In the data rows, 128 means zero.
Here are some points, each followed by its number:
{193,  88, 101,   0, 168,  89, 118, 142, 149, 230, 124,  94, 146, 159, 149, 184, 128, 147, 129, 100, 100,  57, 103,
 163, 207, 227,  62, 109, 171, 148, 184, 183,  84, 173, 134, 188,  83, 151, 134, 153, 124,  91, 122, 161, 151, 110,
 134, 111, 117,  82,  78, 103, 137,  73, 101, 124, 155, 203, 110,  96, 131, 134, 123, 188} 0
{151,  38, 110,  21, 198, 112, 135, 134, 124, 255,  93,  95, 185, 170, 154, 198, 147, 117, 106,  63,  90, 103, 114,
 130, 175, 187, 118, 103, 143, 130, 157, 198,  96, 165, 102, 189,  76, 131, 139, 169, 149,  93, 155, 141, 137,  95,
 162, 106, 130, 127, 135,  75, 118, 124, 113, 116, 151, 201,  95, 118, 134, 123, 166, 147} 1
{189,  20, 123,   7, 227,  98,  71,  81, 139, 255, 112,  66, 160, 181, 170, 176, 123,  70, 101,   5, 141,  33, 110,
 123, 187, 255,  74, 112, 189, 187, 189, 153, 110, 206, 136, 216,  60, 124, 118, 156, 157,  42, 139, 150,  94,  76,
 113, 119, 148,  86,  63,  70, 138,  73, 112, 101, 164, 211,  93, 105, 146, 154, 197, 185} 2
{169,  90,  64,  37, 169,  94, 120, 121, 157, 245, 105,  93, 175, 177, 151, 154, 108, 156,  79, 105, 107, 112, 140,
 139, 152, 170, 125, 125, 125, 144, 142, 124, 124, 205,  89, 149,  91, 146, 126, 113, 175, 160, 108, 110, 132, 109,
 103, 137, 126, 106, 104,  89, 172,  97, 107, 109, 166, 172, 120,  94, 175, 116, 159, 182} 3
{155,  91, 104,  41, 198, 122,  99, 132, 130, 237,  81,  87, 152, 148, 184, 132, 153, 121,  90,  46, 111,  38, 106,
 119, 136, 255,  94, 104, 179, 195, 211, 156,  75, 150,  98, 148,  65,  91, 140, 152, 131, 118, 151, 107, 128, 105,
 135, 186, 115, 109,  86,  65, 131,  87,  96, 112, 152, 206,  81, 129, 159, 150, 176, 158} 4
{144, 110, 122,  83, 132, 126, 113, 138, 132, 193, 106,  97, 118, 157, 188, 142,  77, 151, 137, 115, 101, 115, 105,
 108, 116, 113, 123, 122, 153, 160, 148, 129, 111, 125,  75, 101,  81,  46, 123, 149, 157, 213, 118, 107, 164, 154,
 179, 196, 117, 129, 101, 112,  82, 124, 127, 115, 139, 175,  89, 120, 160, 132, 148, 143} 5
{199, 139, 130,  88, 167, 121,  71, 129,  74, 208,  95, 149, 146, 191, 167,  84, 110, 152, 105, 116,  70,  82, 160,
 141, 161, 173,  74, 135, 140, 144, 168, 113, 103, 188,  90,  54,  88,  39,  94, 152, 151, 255,  40, 130, 195, 209,
 214, 139, 113, 154, 100,  66,  83,  79, 110, 133, 137, 250,  97, 140, 140, 193, 205, 113} 6
{183, 158, 130,  74, 194, 116, 106, 116,  50, 168, 100, 157, 137, 207, 158,  40, 159, 182, 112,  50, 110,  31,  67,
  94,  63, 255,  39, 109, 167, 245, 231, 101, 160, 221,  82,  64,  53,  74,  56, 123, 102, 248,  95, 146, 194, 172,
 215, 111, 156, 176, 130,  39, 137,  39,  83, 127,  85, 248,  37, 142, 139, 211, 212,  60} 7
{166, 128, 112,  47, 149, 113,  75, 118, 130, 213,  61, 106, 109, 201, 166,  99, 132, 162, 112, 111, 123, 125, 132,
 145, 122, 146, 132, 128, 153, 149, 117,  98,  83, 138,  97,  64, 105,  74,  90, 162, 166, 255,  73, 106, 152, 161,
 160, 151, 103, 119,  97,  72, 139,  85,  79, 111, 100, 202,  68, 101, 131, 147, 156, 114} 8
{158, 140, 136,  65, 153, 129,  67, 114,  68, 200, 101, 129, 160, 221, 151,  81, 115, 161,  85,  63,  92,  76,  91,
 114, 157, 185,  96, 144, 132, 146, 180, 128, 138, 161,  67,  46, 101,  37,  75, 162, 155, 255,  74,  84, 191, 215,
 238, 156, 123, 116,  94,  46, 108,  82,  66, 153, 115, 214,  69, 112, 172, 197, 177, 112} 9
{168,  96,  93,  87, 152, 109,  74, 124, 103, 221,  68, 103, 153, 185, 141,  96, 117, 175, 158, 170, 104, 141, 123,
 163, 136, 144, 132, 141, 129, 174, 145, 136, 119, 151,  87,  29, 134,  74,  91, 163, 133, 255,  72, 107, 167, 191,
 238, 189, 123, 142, 108,  61, 129,  91, 119, 122, 163, 184,  93, 112, 130, 137, 169, 110} 10
{199,  87, 103,  65, 205,  94,  95, 126, 148, 255,  95,  74, 168, 206, 147, 117, 114, 153, 108, 123,  87, 122, 137,
 127, 125, 149, 103,  75, 109, 160, 171, 148, 127, 127,  89,  96,  94, 104, 118, 153, 168, 215, 101, 124, 165, 169,
 160, 168, 118, 114, 120, 122, 117,  91, 100, 105, 171, 176,  90, 110, 156,  98, 140, 146} 11
{168,  70, 119,  33, 156,  97,  89, 136, 166, 253,  85,  90, 154, 203, 161, 176,  94, 144, 146, 164, 114, 130, 176,
 124, 132,  48, 192, 151, 123,  72, 143, 121, 121,  86, 118, 104, 101,  37, 110, 135, 195, 248,  78, 118, 162, 137,
 165, 183, 105, 129, 132, 125, 132, 129, 159, 127, 152, 132, 149, 130, 119,  85, 123, 128} 12
{159, 106, 124,  59, 202, 104,  56, 124, 106, 224,  79, 104, 163, 204, 166, 150, 114, 163, 139, 125, 105, 109, 112,
 117, 119, 112, 117, 137, 114, 154, 148, 134, 143, 141, 104,  60, 120,  64,  88, 136, 153, 253,  77,  82, 173, 156,
 192, 194, 120, 117,  94,  61, 120,  99, 136, 126, 130, 207,  78, 109, 169, 161, 143, 151} 13
{156, 137, 114,  90, 176,  60,  67, 139, 151, 195,  87, 104, 105, 185, 170, 126, 104, 156, 112, 154,  41, 151, 107,
 129, 136, 118, 141, 131, 155, 140, 117, 123, 101, 141,  86,  47,  82,  37,  86, 159, 187, 255,  87,  94, 200, 165,
 172, 173, 127, 133, 116, 100,  93, 137,  76, 121, 133, 152, 111, 108, 156, 112, 189, 105} 14
{155, 115, 107,  57, 216,  88,  80, 123, 155, 255,  89, 103, 163, 219, 179, 142,  97, 172, 106, 158, 100, 106, 121,
 124, 129, 136, 130, 110, 138, 128, 118, 131, 130, 129,  93,  72,  96,  70, 101, 126, 160, 255,  91, 103, 185, 181,
 207, 191, 105, 125, 137, 117, 150, 129, 127, 125, 153, 166, 128, 118, 127, 135, 142, 129} 15
{198,  74,  94,   9, 200,  87,  57, 144, 164, 255,  69,  68, 180, 218, 196, 152, 111, 126,  93, 106, 121,  85, 127,
 113, 138, 187, 115, 117, 155, 158, 136, 156, 147, 102,  82,  44, 143, 106, 107, 157, 191, 249,  97,  70, 166, 154,
 184, 181, 133, 102,  79, 123, 126, 127,  74, 149, 152, 197,  91, 103, 138, 193, 163, 174} 16
{181,  68, 109,  54, 195, 104,  65, 135, 142, 246,  93,  96, 140, 216, 158, 140, 113, 168, 116, 115, 144,  94, 114,
 148, 160, 160,  91, 120, 116, 130, 139, 152, 121, 139,  87,  88, 115,  95, 121, 159, 177, 221, 117, 121, 170, 147,
 160, 205, 143, 137, 111,  96, 176, 104, 136, 120, 154, 174,  87, 137, 117, 169, 145, 128} 17
{179, 143, 114,  39, 184,  82,  69, 154, 131, 219,  94, 106, 134, 207, 183, 138,  70, 166, 163, 225, 104, 130, 179,
 124, 153,  92, 151, 147, 114,  64,  99, 134, 104, 111,  89,  67,  64,  55,  88, 162, 219, 255,  57, 110, 169, 164,
 174, 171, 121, 117, 103, 141,  82, 120, 124, 109, 158, 106, 108, 117, 135, 109, 152, 143} 18
{138, 144, 114,  94, 164,  88,  78, 135, 110, 174,  78,  98, 100, 181, 151, 135,  88, 166, 112, 186,  74, 142, 167,
 141, 158,  58, 133, 138, 160, 128, 114, 136, 129, 142, 131,  60,  78,  45,  56, 137, 154, 255,  58, 132, 163, 184,
 238, 182, 113, 141,  97, 126, 130, 166,  97, 115, 155, 107, 118, 150, 141, 101, 128, 135} 19
{170, 103, 128,  79, 187,  76,  75, 131, 102, 203,  66, 101, 128, 183, 161, 113,  73, 138, 132, 166,  92, 136, 148,
  94, 160,  85, 137, 155, 137,  65, 105, 154, 117, 148, 111,  29,  84,  43,  84, 141, 178, 232,  37, 108, 194, 182,
 216, 169, 101, 115, 110,  94, 117, 128, 115, 136, 155, 145,  89, 152, 145, 137, 160, 122} 20
{145, 124, 115, 113, 140, 136, 102, 135, 108, 167,  78, 113, 143, 177, 165,  87, 108, 143, 104, 172,  93, 172, 188,
 109, 139,  18, 155, 159, 103,  69,  85, 139,  90, 199,  61,  62,  74,  39, 114, 163, 181, 255,   8,  79, 197, 182,
 209, 210, 126, 138, 100, 162, 132, 135, 129, 148, 149, 132, 146, 133, 102, 119, 139, 155} 21
{145, 152, 148,  78, 179, 115, 108, 146, 110, 178, 116, 114, 140, 157, 151, 134,  77, 115, 112, 179, 102, 179, 143,
 136, 154,  85, 142, 118, 135,  97,  89, 116, 128, 142, 100,  55,  98,  33, 101, 134, 147, 255,  57,  77, 152, 222,
 216, 125,  79, 138, 127,  97, 101, 100, 105, 134, 182, 164, 111, 142, 150, 156, 159, 147} 22
{144,  88, 148,  79, 168, 109, 102, 157, 133, 139,  82,  90, 117, 160, 174, 131,  59, 149, 128, 171, 110, 163, 155,
 124, 139,  85, 139, 160, 121, 116, 114, 129, 105, 155,  99,  84,  61,  46, 125, 176, 164, 204,  79, 135, 151, 182,
 182, 191, 102, 141, 104, 125,  98, 107, 121, 122, 164, 124, 112, 117, 131,  97, 100, 104} 23
{115, 148, 123, 139, 136,  86, 120, 130, 109, 160, 100, 119, 109, 142, 137, 101, 126, 125, 142, 166,  86, 171, 134,
 132, 137,  57, 138, 103, 133,  94, 146, 144, 100, 193,  84,  89,  96,  52, 144, 170, 196, 213,  55, 131, 161, 137,
 182, 137, 105, 150, 112, 120, 110, 100, 130, 122, 155, 172, 119, 118, 148, 156, 151, 148} 24
{132, 216, 157, 137, 129, 121, 104, 118, 133, 123, 101, 136, 138, 159, 139,  86,  82,  95, 142, 161, 114, 165, 162,
 101, 117,  60, 137, 123, 111,  63,  94, 132,  95, 223,  56,  65,  39,  25, 110, 172, 184, 223,  20, 127, 183, 187,
 194, 168, 140, 141, 128, 142, 132, 128, 141, 138, 166, 168, 127, 108, 117, 106, 149, 146} 25
{123, 194, 146, 123, 139,  94, 133, 135, 138, 116, 112, 146,  95, 164, 146,  78, 107,  77, 125, 166, 148, 203, 175,
 119, 121,  55, 169,  92,  95,  87,  97, 100,  92, 209, 119,  91,  41,   4, 120, 156, 198, 242,  65, 113, 179, 161,
 183, 188, 129, 126, 135, 157, 119, 158, 157, 133, 124, 151, 139, 115, 111,  89, 127, 159} 26
{119, 165, 129, 163,  94, 132, 108, 160, 135, 107, 128, 146, 106, 131, 121, 117, 122, 104,  90, 131, 164, 205, 155,
 113, 144,  54, 152, 160, 140,  82,  70, 112,  57, 182,  90,  82,  12,  41, 117, 158, 176, 170,  95, 139, 154, 150,
 167, 178, 100, 105, 123, 153, 132, 152, 144, 136, 163, 132, 114, 102, 134, 122, 166, 171} 27
{124, 185, 136, 141, 131, 141, 122, 121,  86,  80, 108, 135, 114, 149, 129,  73, 108,  76, 137, 157, 132, 217, 119,
  82, 150,  96, 178, 141, 110,  78, 121, 167,  71, 249, 129,  96,   0,  63, 102, 152, 170, 200,  76, 137, 201, 176,
 201, 145, 115, 145, 109, 127, 118, 134, 134, 104, 168, 139, 125, 120, 149, 111, 156, 157} 28
{125, 172, 149, 165,  77, 161,  97, 128, 103, 110, 141, 169, 117, 170, 128,  99, 152,  52, 157, 148, 162, 183, 197,
 125, 143,  92, 160, 110, 115,  50,  81, 179,  51, 255, 124,  85,   0,  11,  80, 165, 124, 189,  56, 112, 181, 183,
 227, 115, 100, 136, 126, 140, 124, 120, 134, 142, 120, 139, 122, 137, 145,  95, 139, 119} 29
{140, 178, 128, 157, 102, 157, 129, 100,  89,  69, 137, 153, 113, 143, 141,  75, 173,  29, 105, 176, 199, 255, 176,
  99, 164, 119, 222,  98, 131,  59,  46, 173,  65, 255, 129, 132,   0,   8, 115, 178, 150, 173,  45, 195, 167, 206,
 252, 115, 125,  94, 142, 153, 142, 139, 139, 135, 152, 121, 132, 121, 126, 111, 142, 151} 30
{108, 177, 186, 129, 120, 167, 117,  99, 109,  85, 128, 155, 105, 139, 115, 100, 122,  56, 134, 184, 174, 129, 197,
 172, 180, 123, 147,  58, 116,  46,  86, 193,  12, 255, 123, 113,   0,   0,  95, 134,  96, 144,  10, 172, 192, 251,
 206,  61, 125, 203, 137, 152,  58, 124, 132, 114, 155, 104,  99, 131, 147, 143, 157, 114} 31
New points follow, each followed by the numbers of its two nearest points above, smallest number first.
{122,  93, 138,  26, 134,  15, 156, 165, 131, 180, 119, 132, 140, 107, 124, 196, 119, 155,  79,  52,  97,  21, 127,
 151, 151, 204, 105, 116, 183, 111, 147, 225,  58, 153, 118, 218,  65, 239, 126, 126, 127,  45, 189, 142,  74, 110,
 115,  73, 105, 118,  88, 119, 120,  61, 117, 118, 172, 170, 110, 125, 164, 141, 115, 194} 0 1
{110,  70,  34,   0, 200,  53,  86,  50, 210, 215,  23, 139, 145,  41, 190, 255, 124, 219, 196, 255,  40, 242, 169,
 164,  16,   4, 220, 113, 134, 173,  60,   0, 102, 152, 177, 175,  92, 148, 166, 138, 171, 128, 174, 126, 113, 149,
 129,  95, 192, 255, 255, 255,  29, 255, 187, 213,   0,   0, 255,  84, 105, 189,   0,   0} 12 23
{132, 132, 133, 111,  94, 105, 130, 131, 109, 135, 146, 127, 131, 134, 129, 120, 107, 111,  69, 133,  65,  92, 112,
 159, 138, 181, 110,  93, 155, 186, 174, 150,  89, 155, 102, 150,  86,  95, 118, 164, 187, 173, 149, 127, 109, 148,
 136, 152,  96, 169, 108, 103,  70,  49,  69, 173, 140, 217, 119, 116, 150, 143, 175, 184} 5 24
{ 86, 123, 139, 173,  93, 168, 135, 131, 146,  70, 161, 125, 122, 122, 104,  87, 175, 117, 155, 100, 240, 159, 133,
  87, 112,  87, 132, 129, 113, 115, 126,  83, 179,  23, 157, 136, 238, 134, 115,  69,  84, 135, 144, 148,  77, 133,
  72, 158, 131,  96, 128, 127, 180, 128, 110, 132, 131,  88, 152, 149, 102, 119, 122, 104} 5 27
{ 77, 119, 128, 201,  80, 128, 120, 114, 131,  93, 189, 118, 130, 122, 132, 121, 124,  94, 114, 118, 181, 123, 125,
  95, 134, 109, 144, 113, 111, 172, 106, 122, 188,  62, 157, 114, 225, 163, 131,  97,  86, 108, 131, 133, 116, 115,
  88, 142, 139, 144, 114, 133, 123, 121, 164, 113, 136, 129, 150, 122, 169, 101, 120, 146} 5 24
{163, 116, 132, 128, 142,  75, 124, 147, 164, 225, 121, 131, 129, 142, 118, 164, 121, 144, 142, 103, 101,  54, 124,
 154, 172, 246, 102, 150, 156, 158, 181, 184,   3, 125, 149, 213, 106, 255, 211,  69, 121,   0, 245, 139,  44,  76,
  33,  35, 104, 121,  99, 135, 122, 136, 126, 107, 134, 115, 128, 107, 124, 117, 125, 163} 0 1
{131,  85, 147, 142, 220, 190, 154,  86, 132,  59, 143, 141,  89,  94,  98, 129,  95, 211, 119, 165,  58,  78, 115,
 155, 131, 130, 151, 147, 186, 131, 156, 111,  50, 211, 122, 128,  27,  63, 155, 165, 150, 131, 136, 147, 162, 119,
 154, 140, 101, 198, 176, 188,   9, 101, 110, 144, 143,  85, 124, 168, 154, 102, 129, 135} 23 24
{105,  42,  28,   0, 199,  24, 140,  70, 185, 234,  48, 144, 143,  47, 179, 255, 115, 194, 177, 255,  55, 251, 139,
 135,  67,  10, 237, 111, 121, 137,  79,  35,  77, 155, 141, 233,  41, 156, 149, 152, 126,  73, 169, 106, 104, 128,
 102,  78, 180, 201, 255, 255,  66, 255, 169, 186,   0,   0, 255,  61,  70, 186,   0,   0} 12 23
{148, 102, 167, 126, 177, 190, 161, 106, 114,  82, 161, 132, 123,  92,  86, 117,  65, 211, 142, 125,  42,  64, 152,
 146, 138, 110,  96, 130, 147, 132, 147,  84, 101, 144, 102, 112,  80,  96, 133, 166, 147, 158, 131, 117, 158, 121,
 138, 151,  81, 171, 139, 151,  31, 104, 130, 160, 143, 116, 154, 132, 148, 172, 168, 110} 5 23
{108, 109, 136, 120, 104, 130, 128, 131, 145, 121, 117, 121, 146, 137, 124, 158,  97, 126, 116, 130, 119, 112, 141,
 119, 158,  91, 145, 136, 136, 106, 120, 105,  98, 162, 143, 187, 120, 153, 143,  98, 107,  90, 154, 139, 123,  96,
 106, 106, 107, 108, 124, 128,  98, 124, 132, 131, 172, 118, 180, 106, 147, 123, 145, 151} 3 27
{115, 119, 132, 126, 151, 150, 131, 149, 105, 108, 138, 116, 108, 122, 125, 117,  91, 152, 122, 112, 122, 115, 130,
 142, 142, 111, 128, 155, 153, 162, 140, 163, 117, 104, 124, 137,  82,  98, 150, 145, 164, 165, 115, 112, 143, 138,
 166, 165, 124, 170, 136, 109, 130,  88, 104, 146, 147, 141, 149, 124, 132, 155, 166, 175} 5 24
{ 82, 184, 140, 211,  77, 159, 163, 118, 144, 102, 137, 109, 107, 136, 149, 144, 167, 111, 174, 103, 238, 155, 108,
  97,  96,  70, 155, 160,  69, 116, 132,  86, 201,  87, 157, 108, 254, 150, 140, 102,  66, 101, 135, 164, 108,  96,
  96,  95, 193,  88, 132, 130, 175, 190, 144, 100, 103,  92, 111, 149, 120,  96, 105,  93} 24 27
{ 64, 138, 156, 179,  52, 182, 154, 126, 145,  60, 172, 149, 104, 119, 132, 117, 255,   0, 167,  56, 255, 143,  94,
 104,  65, 106, 135, 142,  42, 140,  59, 120, 252,   0, 131,   8, 255, 107, 100, 105,  48, 160, 140, 113,  61, 123,
  73, 116, 230,  46, 147,  59, 255, 123,  87, 101, 107, 123, 130, 134,  63,  90,  77,  93} 5 27
{161, 130, 165, 144, 132,  88, 126, 139, 112, 179, 117, 145, 131, 126, 118, 137, 116, 181, 123, 100,  73,  37, 116,
 173, 163, 250,  96, 158, 154, 144, 175, 174,  74, 124, 138, 208, 107, 219, 188,  83, 134,   0, 190, 100, 114, 104,
 105,  99, 133, 154, 108,  98,  84,  88, 149, 111, 164, 166, 108, 139, 142, 120, 133, 179} 0 1
{121, 119, 156,  65, 140, 100, 152, 118, 116, 111, 162, 154, 108,  99, 130, 122,  93, 143, 119,  86, 104,  52,  92,
 142, 161, 178,  73, 133, 153, 134, 188, 166,  73, 105, 134, 171,  75, 182, 158, 135, 150,  93, 148, 140, 135, 102,
 119, 148, 112, 161,  69,  90,  74,  80, 124, 136, 104, 176, 126, 138, 137, 131, 145, 183} 0 4
{122, 137, 152, 150,  98, 150, 130, 134, 110,  56, 127, 141, 139, 100,  99, 103, 114, 129, 147, 151,  86,  86, 123,
 143, 141, 141, 114, 142, 120, 127, 166, 126, 115, 148, 108, 139,  87,  87, 165, 139, 156, 144, 135, 117, 142, 123,
 148, 115,  96, 159,  92, 149, 122, 110, 139, 136, 146, 114, 163, 131, 128, 145, 143, 171} 5 24
{152, 132, 144, 121, 142, 162, 108, 111, 125,  58, 144, 142, 131, 130, 115, 109, 190, 130, 150, 182, 165, 229, 161,
 132, 127, 134, 208, 151, 112, 135,  61, 103,  98, 106, 143, 163,  85, 161, 146, 159, 139, 150, 157, 139, 122, 118,
 122, 179, 203,  93, 151, 238, 205, 217, 167, 153,  94, 151, 211, 121,  76,  90,  97,  65} 26 27
{135, 110, 115, 132, 140, 144, 113, 137, 111,  96, 165, 154, 128, 111, 103, 109,  90, 173, 123, 127,  86,  99,  96,
 170, 152, 157,  97, 164, 136, 160, 155, 132, 116, 148, 126, 130, 120, 113, 136, 160, 152, 157, 131, 122, 116,  90,
 172, 158,  71, 160, 114,  74,  88,  71, 137, 162, 128, 162,  81, 142, 142, 131, 155, 157} 5 24
{ 82,  55,   0,   0, 182,  23, 118,  48, 214, 195,  31, 164, 149,  47, 190, 255, 182, 219, 255, 255,  92, 255, 186,
 231,  58,  10, 255,  64, 120, 189,  17,   0,  98, 129, 165, 194,  53, 178, 156, 171, 108, 104, 153, 117, 132, 149,
 106,  69, 229, 218, 255, 255,  44, 255, 183, 238,   0,   0, 255,  47, 101, 237,   0,   0} 12 23
{101, 150, 117, 197,  64, 181, 161, 144, 152, 120, 142, 133, 151, 123, 101, 135, 120,  98, 124, 143, 183, 186, 114,
 114,  97,  65, 141, 128,  93, 128,  63,  99, 247,  17, 188,  62, 255, 150,  99, 106,  32,   2, 177, 133,  77,  85,
  29,  77, 190,  46, 140, 126, 198, 153, 158, 107,  89,  40, 159, 152, 110, 134,  93,  97} 5 27
{ 76, 170, 120, 193,  40, 124, 155, 179, 153,  78, 167, 135, 127, 121, 150, 113, 193,  99, 153, 106, 230, 109, 106,
 110,  68,  73, 124, 144,  49, 121,  94,  85, 197,  50, 177,  42, 255, 157,  97, 101,  10,  68, 146, 163,  68, 127,
  83,  70, 158,  94, 156, 111, 216, 180,  97,  84,  72,  83, 123, 121,  73, 117, 122, 138} 24 27
{ 95, 130, 136, 141, 105, 146, 135, 147, 128, 133, 146, 108, 152, 146, 147, 153, 108, 129, 121, 163, 106, 163, 136,
 121, 117, 105, 159, 146, 113, 149, 145, 127, 139, 100, 158, 169, 125, 156, 118, 129, 130, 115, 127, 133, 118, 110,
 120, 137, 110, 122, 107, 125, 105, 143, 148, 131, 121, 163, 148, 163, 123, 118, 145, 146} 5 24
{ 86, 151, 147, 176,  86, 172, 108, 138, 143,  60, 148, 113, 129, 121, 131,  87, 219,  61, 163, 120, 237, 134,  93,
 107,  90, 138, 141, 123,  88, 112,  86,  87, 203,  58, 130, 101, 220, 160, 112, 113, 131, 131, 135, 139,  96,  89,
  97, 154, 173, 107, 114, 112, 201, 156, 128, 121, 114,  86, 134, 141, 115, 132, 137, 144} 24 27
{127, 157, 153, 146, 122, 154, 133, 101, 117,  30, 140, 167,  98, 118, 127,  77, 171, 121, 114, 153, 157, 162,  99,
 157, 135, 188, 153, 110, 132, 155, 125, 148, 233,   3,  96, 167, 255, 203, 174, 126, 138, 255, 204,  56, 106, 195,
 132, 174, 138, 135,  99, 140, 105, 138, 109, 125, 144, 119, 112, 109, 124, 118, 128, 126} 5 24
{ 79, 176, 131, 192,  81, 190, 135, 128, 154, 118, 165, 126, 159, 116, 136, 138, 177,  70, 164, 130, 255, 142, 138,
  70,  33,  62, 134, 154,  95, 135,  94,  89, 248,  39, 162,  61, 255, 156, 134, 105,   3,  44, 154, 119,  90, 142,
  38,  73, 196,  92, 151, 122, 255, 154, 122,  95,  67,  69, 128, 128,  90, 125, 105,  68} 5 27
{166, 139, 149, 129,  95, 133, 115, 139, 131, 108, 159, 121, 142,  92, 102, 151,  61, 173, 153, 165,  89, 140, 121,
 112, 134, 128, 113,  94, 101, 144, 140, 129,  94, 137,  96, 143, 134, 143, 156, 116, 138, 116, 143, 114, 122, 104,
  92, 148, 125, 127, 118,  99, 130, 105, 111, 122, 154, 120, 136, 132, 162,  89, 151, 151} 3 5
{166, 123, 163, 140, 146, 121, 158, 102,  97, 128, 128, 130, 122, 135, 117, 121, 107, 177, 128, 119,  67,  62,  93,
 163, 124, 154, 129, 127, 161, 140, 142, 134,  61, 163, 103, 158, 105, 113,  91, 139, 160, 138, 141, 105, 159, 112,
 146, 155, 124, 131, 122, 141,  68,  83, 138, 151, 124, 175, 108, 106, 172, 152, 164, 154} 5 24
{113, 137, 185, 149, 146, 139, 119, 157, 129, 149, 135, 109, 159, 148, 122, 162, 112, 140, 113, 109,  66,  92, 127,
 134, 120, 171, 122, 127, 152, 140, 158, 151, 125, 127, 102, 145, 110, 107, 145, 131, 139, 117, 122, 163, 122, 111,
 108, 126, 102, 162,  82, 117,  83,  86,  98, 175, 150, 202,  92, 106, 112, 121, 140, 163} 1 5
{121, 162, 132, 124, 125, 141, 113, 107,  82,  63, 101, 159,  87, 174, 146,  65,  86,  52,  99, 162, 138, 130, 137,
 116, 145,  89, 164,  95, 122,  22, 105, 212,  12, 255, 122,  91,   0,   0,  64, 143,  79, 184,   0, 166, 175, 247,
 239,  22, 105, 240, 130, 119,  76,  44, 120, 115, 145,  99,  98, 141, 144, 184, 161,  80} 29 31
{118, 131, 125, 191, 106, 199, 155, 123, 120,  58, 169, 138, 117, 107,  97,  99, 255,   0, 158,  35, 255, 161,  90,
  72,  86, 177, 123, 110,  68, 131,  47, 152, 223,  22, 135,  37, 255,  67, 134, 110, 148, 166, 107, 141,  80, 132,
 108, 181, 209,  42, 141,  72, 255, 123, 101, 100,  94, 176, 117, 132,  91,  83,  75, 131} 5 27
{101, 119, 143,  90, 165, 130, 124, 173, 130,  92, 124, 124, 149, 110, 155, 123, 121, 163, 155, 193, 111, 156,  93,
 144, 135, 106, 160, 124, 141, 118, 129, 121, 134, 133, 160, 170, 101, 158, 137, 150, 127, 163, 155, 115, 127,  87,
  94, 143, 122, 164, 149, 155, 155, 144, 152,  98, 121,  98, 161, 147, 116,  88, 105, 124} 23 24
{112, 147, 156, 177, 122, 174, 139, 132, 134,  84, 156, 115, 138, 119, 114, 106, 240,  54, 160,  85, 255, 136, 150,
 107, 120, 118, 126, 150,  93, 142,  57, 118, 128,  93, 123, 116, 184, 119, 136, 106, 156, 177, 162, 107, 148,  97,
 100, 155, 156,  93, 147, 123, 174, 150, 134, 103, 134, 141, 133, 112, 141, 113,  85, 162} 26 27
{120,  48,   0,   0, 222,  27,  94,  57, 216, 255,  47, 175, 178,  46, 197, 255, 104, 179, 173, 255,  67, 255, 118,
 166,  74,  15, 235, 114, 123, 189, 107,  16, 130, 202, 155, 249,  96, 178, 126, 170, 120,  69, 183, 128, 148, 165,
 125,  61, 154, 200, 255, 255,  21, 255, 155, 179,  14,   0, 245,  92,  55, 225,  18,   0} 12 23
{ 89, 158, 133, 193,  62, 190, 118, 126, 136,  23, 135, 141, 156, 102, 123, 112, 255,   4, 127,  23, 255, 149, 130,
  68,  59, 162, 139, 106,  52, 112,  29, 135, 255,   0, 149,   0, 255,  82, 117,  90,  30, 179, 121, 114,  40, 102,
  56, 133, 233,  36, 154,  43, 255, 143, 128,  71,  84, 169,  96, 140, 100, 123,  93, 126} 8 27
{ 98, 154, 133, 154, 126, 147, 146, 120, 119,  65, 139, 135, 112, 105,  76, 100, 155, 113, 162, 189, 130, 178, 133,
 130, 101, 138, 169, 134, 172, 126,  97,  76, 115,  95, 108, 175, 119, 161, 144, 109, 130, 163, 127, 133, 127, 117,
 104, 134, 174,  89, 128, 156, 190, 216, 148, 119, 130, 154, 184, 111, 125, 141, 102, 122} 24 27
{151,  86, 138, 155, 153, 160, 135, 139, 103,  68, 139,  96, 106,  95, 102, 117, 110, 101, 126, 187, 148, 188, 140,
 139, 133,  83, 145, 176, 128,  82, 110,  83,  84, 162, 157, 105,  71, 104, 131, 158, 158, 139, 116, 154, 162, 127,
 192, 149, 147, 129, 135, 159, 186, 149, 152,  85, 131, 115, 147, 141, 107, 102, 100, 116} 23 27
{ 69, 173, 123, 214,  31, 145, 130, 131, 137,  97, 133, 127, 153,  85, 138, 126, 160,  84, 166,  91, 219, 128, 134,
 112,  62,  75, 126, 159,  86, 137,  72,  80, 239,  33, 170,  53, 255, 142,  90,  79,  19,  37, 135, 131,  98, 125,
  64,  84, 161,  79, 154, 101, 242, 155, 137, 128,  74,  81, 120, 121,  83, 127,  47, 118} 5 27
{158, 173, 141,  83,  88, 129, 157, 131,  87,  90, 105, 143, 125, 150, 116, 148, 120, 113, 102, 173, 114, 191, 144,
 117, 152, 124, 151, 128, 114,  76, 107, 114,  83, 255, 119, 114,  27,   0,  95, 145, 123, 208,  61, 136, 206, 173,
 199, 128,  74, 156, 102, 132,  68, 102, 104, 117, 120, 127, 111, 143, 138, 149, 149, 132} 28 29
{106, 151, 132, 204,  21, 197, 185, 151, 177, 135, 117, 113, 145, 130, 124, 152, 138,  89, 149, 104, 234, 144, 148,
 135,  51,   0, 131, 128,  95, 139, 110,  77, 255,   0, 190,   0, 255, 119, 110,  27,   0,   0, 151, 108,  69, 141,
  11,  49, 195,  58, 150,  66, 255, 150, 138,  47,   5,   8, 146, 117,  95, 121,  72,  87} 5 27
{121, 159, 121, 197,  93, 135, 165, 125, 166,  75, 140, 158, 135, 112, 133, 153, 162, 131, 135, 138, 177, 139, 121,
  71,  99,  82, 136, 130, 122, 144, 109, 128, 198,  34, 130,  96, 255, 159, 122,  73,  79,  89, 148,  93, 107, 102,
  64, 129, 113, 135, 106, 152, 138, 109, 117,  97, 147, 137, 114, 142, 139, 121, 102, 147} 5 24
{131, 129, 132, 166, 146, 143, 124, 141,  87,  97, 151, 116, 103, 140,  70, 139, 110, 152,  94,  84,  67,  87, 143,
 148, 171, 186, 110, 146, 141, 123, 198, 142, 108, 139, 138, 154,  91, 119, 152, 126, 148, 143, 158, 112, 140, 116,
  89, 126, 106, 152, 119,  67,  64,  43, 116, 134, 127, 195,  94, 133, 140, 135, 157, 151} 4 5
